Where one turn sends some rows of the set: a few examples, then the rows asked:
j588: [ -1 -22 -33  47 -23 -25  10  34  13 -30   9   1   2 -18   9  24   4   5
 -27  -6   6  13   7  -9   7  12 -21  -4 -38  -7 -10   2  17  12  -8   6
  13  34   5  45 -50  20 -11   6  24  24  54   6 -18   7  -4  17   6]
j834: [-20  26 -15  15   4  20  19  -2 -18 -24  23   8   6  35 -29 -40 -16 -30
  21 -36  -7  16   6 -27 -14  -4   0  25  17  -4 -13  12 -17 -24  18  16
  -2  17 -21  16  50  -2 -12   8 -12 -14 -15  -6  39 -25  17   9 -30]
j658: [-26   6   8  33   7   0   2  17  12  -4  15   5  34  37   7 -10   6  -4
  32 -33   0  24  -4 -22   8  -5  12  33  -9  10 -38  42 -38   6  -2  29
  -7  25 -16   6  15  -1 -27   6  48 -23 -16  -5   3  -5  33  19  -6]
j701: [  9 -16  21   6  25   0  -2 -11 -10   3  29  50 -23  14 -33 -26  13   4
 -13 -10 -12 -16  24 -11  -4 -26  18  39  15 -47 -25  27  15  29 -15   5
 -15  15 -26  11  11 -14 -19   7 -13 -13 -47   0   4 -16   2  48  11]
j6: [  0  -7  13 -13 -24  -8  32 -31   9  12   1 -21   3   6  11 -43 -19 -46
 -27  -5  -3 -44   5 -10 -51   2   5 -24   5  39  24 -13  -8 -30  10 -30
  -7 -33 -25  31   2 -28  -8   7  12 -17  13   7   7  20 -30   0  -6]
j259: [  9  -5  36 -13 -19 -17  29 -37  11  30 -37  -5   1  -7  58   7 -28 -29
   7  -1  18 -23  18 -10  -3  16  15   9  19  24  11 -21  -8  -6   5   0
 -14 -35  -7  17  -3 -60   8  -5  -3  15 -12  -2 -20  26 -21 -23  -6]
j368: [-11  -7 -38  14  -8  -8  -5  25  -7 -21  20  -6 -10 -35  -1  19  -2   0
 -18  18  -9   8  11  13   9   1 -33 -19 -43   3  11 -12  31   0 -14 -14
  16  13  36 -24 -33  49 -11 -11  -4  23  29   5 -49  -2  -7   8   3]
j128: [ 20   2 -13  25 -27  -9  39  16  10 -47  25   3 -19 -38  -3 -19 -20 -11
 -27   5 -16  -3  23  -7   3  19 -32 -15 -16 -11   0 -17  26 -17  32   9
  -7  38  17  45 -22  12   5  41  -3  29   3  20  16   8 -15  23   2]
j706: [  5  30  12 -35 -30 -17 -13  24   5  25 -40  31  -4   1 -48  16   9  10
 -13   1 -29  -3 -18  25 -14  -7 -20  24  38 -12  -4 -29 -27  27  20   0
 -20 -41   7  -6   3  20  10 -48  17   5 -14  16  15  22 -12 -12  23]
j406: [-25  10   6  35   3  -5   0  16  13  -4  10   8  27  44  11 -11  16  -8
  32 -22   1  26  -2 -21  18  -4  13  44   3   1 -38  34 -27  10 -13  27
  -3  25 -17  10  21 -16 -26   3  40 -14 -15   0  15  -4  34  19 -12]
j869: [ 10 -16  13  -1  -9 -35  -2  -2  30  22 -25 -29  12  -2  55  -8  -7 -47
  -8  -8  25 -27  -4 -16 -21  -5  16  -6  -3  38   9 -11 -11  18 -30 -12
  -1 -30 -17  -4 -11 -28  -7  12  27   1  34  -9  -8  10  12 -28 -21]
j383: [ 29 -25  47 -35  24   0  13 -46   4   2  -6  -2 -13 -25   0  -2 -36  -2
 -12 -36  -3 -51   5 -10 -29 -21  38   3 -30 -11  -3  14  -2  13 -17 -30
  13 -25 -20 -14   1  -5  -2  14 -13 -19 -22 -17   0 -22 -13   3   1]
j756: [ 24 -19  35 -40  18 -17   5 -45  -2   5 -10   3 -21 -16  15  -8 -26 -22
  -6 -18  -2 -52  14 -17  -4  -1  33  17 -15 -34   4  -1   9  26 -37 -34
   9 -17 -30 -19   5 -19   0  13 -21  -3 -21  -6  16 -20 -16   3 -12]
j322: [-22  21 -16  12   4  21  18  -2 -22 -23  27   6  11  30 -28 -39 -24 -33
  22 -41  -8  14   4 -30 -16   1  -4  17   7  -1  -9  15 -25 -23  23  19
  -8  22 -22  10  46   9 -12  11  -5 -18 -14  -7  31 -25  15   8 -27]
j987: [ 14 -19  21   4  -6 -24   4  -2  36  20 -25 -30  14  -5  46  -5  -9 -36
 -12 -17  26 -25  -9 -10 -34 -20  22 -10  -6  48   4  -6 -11  10 -21 -11
   5 -36  -9   4  -9 -28  -7  10  26  -5  33 -14 -12   7  15 -28 -15]
j775: [ 12  30  14 -38 -32 -13  -3  24   8   8 -41  20  -1 -20 -46  34 -13  23
 -11 -13 -33  -4 -24  27 -12   1 -18  14   8 -13  -6 -27 -31  20  28  -3
 -10 -34  18  -8  -4  37  18 -38  19  11 -10  15  14  16 -19 -18  27]
j110: [  9  12  34 -16   5   0   5 -12  29  28  -6 -27  11 -10  29   6 -14 -13
   2   9   0 -29 -10  30 -23 -34  28  -6 -23  52  -7  -7  -1  -9 -22 -32
  18 -40  25 -34  20 -24 -11  -9  10  -1 -18   0 -30   6   1  -8   3]
j948: [  1 -43  -4  -9   5 -11   5 -26 -17 -33   8  14 -36 -33 -17 -15   8   8
 -28  -4 -14 -21  34 -22   7   6 -19  -4 -17 -46  20  12  38  15 -21 -23
   9  -1 -10   0 -57  39  -8   5 -19 -14  14  -4  -8  -9 -15  28  -4]
j865: [ 12 -39   9   2   9   3  15 -27   0 -34   1  15 -37 -30 -31 -11  15  29
 -37  -7 -10 -15  26  -9  -9 -25  -5   2  -9 -33   6  15  49   5 -17 -27
  27 -13   3  23 -50  20  -9  -1 -29 -18  13  -9  -2 -11  -8  29   1]
j400: [-43   0  -8  23  -1  15  13 -11 -36  12  12  35  18  40  -5   0 -12  -9
  31 -32   5  28  20 -29   4  18  -7  35  19  -4 -12  27 -35 -11  27  41
 -31  14 -26  18  13  -7 -18 -27   9 -13 -25  -8 -34   5  -5  12   0]
j363: [  8 -13  41 -13 -14  -7  33 -37   9  29 -29  -8   9 -16  50  11 -40 -21
   5 -18  17 -25  13 -10 -21  10  14  -7   3  39  11  -7 -23 -13  22   5
 -19 -36  -3  12 -10 -38   5  -2  10   1 -12  -8 -41  24 -22 -25   3]
j841: [  3 -16 -14  35 -17  10  35   2  -4 -32 -17  13 -17 -38   0  31 -18  24
 -11 -17  14  31  27  -9   5   4 -28   1  -4  -1   1  -9  27 -18  31  23
  11   5  33  49 -42   7   7 -10 -29  25  28 -12 -34   5  -7  -8  -1]
j577: [ -5 -15 -26  28 -23  -7  26   2 -14 -31 -15  15 -19 -35  16  26 -18   4
  -5  -6  11  27  34 -19  25  29 -37   4   0 -18  11 -17  26  -6  21  24
  -1  16  21  34 -44  11  10  -6 -28  34  28  -4 -30   7 -11 -10  -9]
j978: [ 24   4  -8  29 -26  -3  42  16  17 -48  22   2 -20 -37 -10 -18 -17  -2
 -30   3 -15  -1  21  -1  -4   6 -28 -14 -14  -5  -6 -15  29 -22  34   9
  -1  33  23  53 -18   6   5  38  -7  26   3  17  17   7 -11  24   4]
j757: [-35  16 -10  21  13  18  -7  18 -15  12  45  18  23  30 -25   2   3   5
  16  -7 -17  16  -4  14  -6 -19   5  19 -24  14 -29  31 -20  -8  -4   6
  -3  18   5 -23  29  18 -34 -26  25 -15 -32   4 -44  -4   5  37  18]
j268: [ -2  13  16 -29  -3 -24  -7 -12  14  30  -3 -24   9  -6  50  -2 -13 -42
  11  24  -4 -33   1  13   7   4  13  -2 -21  27   9 -18  -2   8 -37 -32
   2 -24   7 -55  16 -18  -9  -5  14  12 -17  10 -26   9  -8 -10  -7]
j41: [-36   6  -1  32   1  21  19 -11 -22  12   2  39  12  45 -12   0  -1   3
  26 -25   8  33  18 -19   1  -1   3  47  35  -3 -22  23 -20 -13  20  37
 -16   5 -18  37  23 -32 -17 -34  -4  -9 -24  -9 -20   3   1  14  -2]
j531: [  1  24  10 -39 -29 -18 -13  24  -1  23 -33  28   1  -5 -47  16   0   8
 -11  -6 -32  -6 -19  21 -18   0 -23  15  25  -9   0 -24 -39  27  27   4
 -29 -38   5 -16  -3  37  10 -44  28   0 -14  14   3  21 -16 -13  26]
j447: [ 10  33   9 -41 -35 -22  -6  23   6  11 -44  23  -5 -15 -39  31  -7  13
  -6  -1 -33  -4 -18  24   2  10 -21  23  17 -24  -4 -35 -25  27  19  -5
 -11 -29  13  -9  -2  28  18 -40  15  20  -9  20  23  17 -19 -17  20]
j346: [  6 -18 -27  53 -22 -21  14  35  22 -30   4   2  -1 -14   4  24  10  15
 -31  -4   8  17   5  -3   4  -2 -14   2 -29  -5 -16   0  26   9 -11   3
  24  27  11  57 -44   6 -12   2  16  27  53   6  -9   6  -1  18   5]
j844: [  1   3 -30  27  -9  -1   2  23  11 -20   6  -2 -19 -26  -9  20  15  15
 -26  27  -3  16   9  27   8 -26 -19  -1 -22   4  -4 -19  52  -4 -25 -21
  39  -2  47   5 -19  12 -10 -21 -26  30  30   4 -27  -3   3  11  -1]
j465: [-36  27 -19  21   7   3 -14  16 -11  15  34  25  12  45 -12  -5  21  -8
  19  18 -17  18   5  13  21  -9   3  41   0  -8 -29  14   1   6 -29   0
   2  20  -1 -17  39 -13 -32 -31   9   7 -31  15 -17  -2   6  39   3]
j672: [  5 -25  19   0  29   2  -4 -11 -21   0  41  44 -13   3 -33 -24  -4   2
 -11 -24 -13 -22  22 -18 -14 -15  11  20  -6 -38 -18  37  -6  26   0  10
 -29  22 -30  -7   0  17 -21  12   5 -27 -47  -5 -18 -17  -4  47  18]
j675: [ -1  -4   9 -14 -26 -15  29 -32   8  13  -1 -20  -1  10  16 -45 -16 -53
 -25   2  -3 -45   8 -13 -41   9   3 -18  11  29  27 -18  -2 -24   1 -31
  -9 -30 -29  30   4 -36  -8   7   9 -11  14  11  14  22 -30   2 -11]
j803: [ -3  31   8 -32 -28  -5  -6  20   4   3 -43  23  -2  -7 -57  22   9  28
  -4  -9 -33  10 -19  22  -7  -7 -26  23  27 -14  -5 -20 -25  15  24   0
  -5 -38  19  -8  -4  39  11 -49  14  -3  -7  10  20  14  -5 -15  16]
j524: [ -9  29   1 -39 -30 -14 -12  22  -5   5 -40  24  -3  -6 -48  19   5  16
   1  -7 -35   7 -16  15   2  11 -33  21  24 -21   2 -23 -30  21  21   1
 -16 -33  11 -19  -8  48  12 -46  18   0  -6  15  18  15  -9 -15  13]

j465 turns into j844
j346 turns into j987
j128 turns into j675
Where do these go?
j706 turns into j803
j577 turns into j259
j701 turns into j865

Where one turn sends some rows of the set: a few examples, then the rows asked:
j776: [ 22  -8  38 -27   7  -3 -29 -35  30  15  30 -14 -42 -13  38   9 -22   4
 -10 -12 -21   5 -17 -13  15]
j565: [  2 -56 -44  14 -17 -26 -33   6  -2 -32 -28 -44  -1 -17  24   1 -11  -6
  14   4  -4   3   1   2  31]
j181: [ 45   2   3 -14  31   1  -7  12  17 -45  -8  24   1  33  27  -5  -9  17
 -38  16  23 -11 -22 -28 -20]
j14: [ 72  -2   7 -20  18 -15   0  30  16 -28 -26  21   5  33  19  -3   6   7
 -25  13  27  -5  -4 -11 -27]
j828: [ 39  39  40 -11  13  -1  -3   7  16  13  -2   4 -37  20   1 -38  27   8
  11   8  15  14   6 -29  10]
j616: [-16 -14   5  25  -4 -57 -22  12 -33  10  12 -33 -50  10  31 -13  26   9
  37  -3  -7  -2 -25 -28  -7]
j870: [-11 -12 -17   3  -8 -67 -38 -14 -17  15   3 -33 -38  13  45 -15  19  -5
  14   3  -4  20 -28 -56  -3]
j553: [ 58 -11 -26   7   5  -7   9  52   7 -11  -7   7   5  27  24  14  23 -29
 -44  21   0 -14   6 -12 -35]
j533: [ 29  18  -1  17  -5  -2  -2   9  17  39  33  -7 -36  21   7 -14  45 -45
 -14   0  -6  19  19 -22 -14]
j463: [ 34  -9 -31  13  13   0   0  25  12 -23  18  17   2  26  26  15   8 -26
 -61   7 -11 -14  -8 -25 -46]
j898: [ -1 -12  22   7  10   4 -32  -4  10  11  34 -26 -37  -3  21  28 -10 -27
 -21  -3 -51 -10 -15 -14  18]
j518: [ 22  31   3  22   4  -7  -9  33  14  19   1 -12 -32  13 -11  -8  36 -47
 -22  28 -13   3   8 -53  16]
j928: [  2 -52 -47  -2 -24 -10 -16   4 -21  -8 -17 -25  -2 -19  42 -22  -1  17
  32 -11  -7   6  22  12  13]
j742: [ 10 -30   1 -18 -14 -14 -24 -27  19  -3   4 -26 -17 -27  47  16 -22  22
   0 -15 -46   3   7   5  27]
j924: [-12 -44 -49  28 -16 -20 -15  -4  24 -25  -9 -27  -8 -23  27  -9  -4   5
   1  12  35   6  -9 -18  33]
j644: [  0 -42 -21   2 -25 -32 -24  16 -12 -23 -47 -13   4 -41  10 -27 -23  14
  21 -11 -11  -4   9 -11  13]
j142: [ 61  18   0   8  -9  -7  12  45  14  18 -14  15 -22  25  14 -34  42   0
  -1  17  29  13  21 -18  -6]
j281: [-14 -12   4   6  -7 -65 -36  -7 -28   8   4 -26 -31  23  25 -22  17   0
  29 -20  -7  18 -25 -33 -19]
j280: [-24 -40 -16  41 -17 -22  -9  26   4 -25 -28  -7  -8 -37  -2 -23 -10  12
  11  -4  18 -12   0 -10  13]
j656: [ 32  -4 -26   8  14   9  12  36   0 -17  15  25  -2  10  28   1  13 -10
 -54  15 -16 -24  -1 -29 -42]
j895: [-32 -40 -33  15 -16   4 -12  10 -19 -16 -17 -10   8   7  14 -39   0  15
  22 -13  21  15  15   2  11]
j973: [  2  -2  50 -29  21   1 -41 -13   2   1   0 -11 -22   9  16  -1 -31   0
  -9 -14 -43   3 -14 -24  19]
j388: [  0 -31  -6 -23 -18 -17 -29 -17  -2   8  -5 -18  -5 -24  42  10 -24  10
 -13 -20 -65   6  17  -8  22]
j884: [ 57 -11 -30  -3   5  -1  12  45   6  -7  -3  12   4  21  26   9  28 -25
 -42  24   2 -15  10 -15 -39]
j707: [ 78  -7   6 -18  16 -14   4  23  25 -29 -18  18  -1  29  23   1   8   5
 -25  11  31  -6  -6  -4 -32]
j186: [ 61   1  -6  26 -11 -18   1  31  31  17   4   1 -21  36   6 -17  45 -25
 -10  -2  35  26  14  -4 -27]
j135: [ -5  -9   0  13 -11 -72 -25  -4 -13   8   4 -29 -50 -10  36 -12  19   9
  27   9  -1  -2 -33 -51   2]
j61: [  0 -27   9 -16  -1 -16 -36 -15  -4 -12 -14 -29  -3  -1  25  14 -29  17
  -3 -20 -59  -1   4   1  29]
j783: [ -2  -5   9 -27   2  17 -25 -12  -5  34  27 -10 -25  -5  40   4  -7 -19
 -22  -5 -60   5   3 -34   8]
j608: [ 48  24  27   4  16 -23 -26 -11  44   2   2 -16 -33  35  -6  -9  17 -25
  -9   3  30  27 -10 -25  12]
j92: [  1 -39   2   4 -10 -20 -33 -11   8  -7   6 -35 -18 -22  29  26 -21   8
  -5 -22 -58  -7   3  14  23]
j842: [ 12 -58 -37   9 -30 -42 -29 -13  14 -16 -21 -25  -4 -34  25 -10 -17   1
  16 -28   4  11   6  12  -4]
j365: [ 52  -1   5 -12  29   4   0   4  16 -36   6  23  -6  36  32  -7  -2  21
 -31   1  24  -8 -13  -7 -35]
j191: [-16 -43 -46  10 -33 -25 -20 -18  14  -1 -17   3   9 -20  20 -30  -7   3
  -1 -24  28  32  11 -15  -9]
j709: [ 56  16  -3  13  -4 -21  -3  53  20   5 -32   6 -13  25  -3 -23  32 -19
 -18  31  21   8  10 -39   4]
j685: [ 59   6  -7  20  -1 -28 -18  35  35  -4 -18  -8 -10  50  -3  -8  30 -33
 -19  16  38  24  -1 -21   1]

j181 turns into j463
j895 turns into j280
Where do these go?
j565 turns into j842
j828 turns into j518
j870 turns into j281
j973 turns into j898
j14 turns into j553
j142 turns into j709
j92 turns into j742

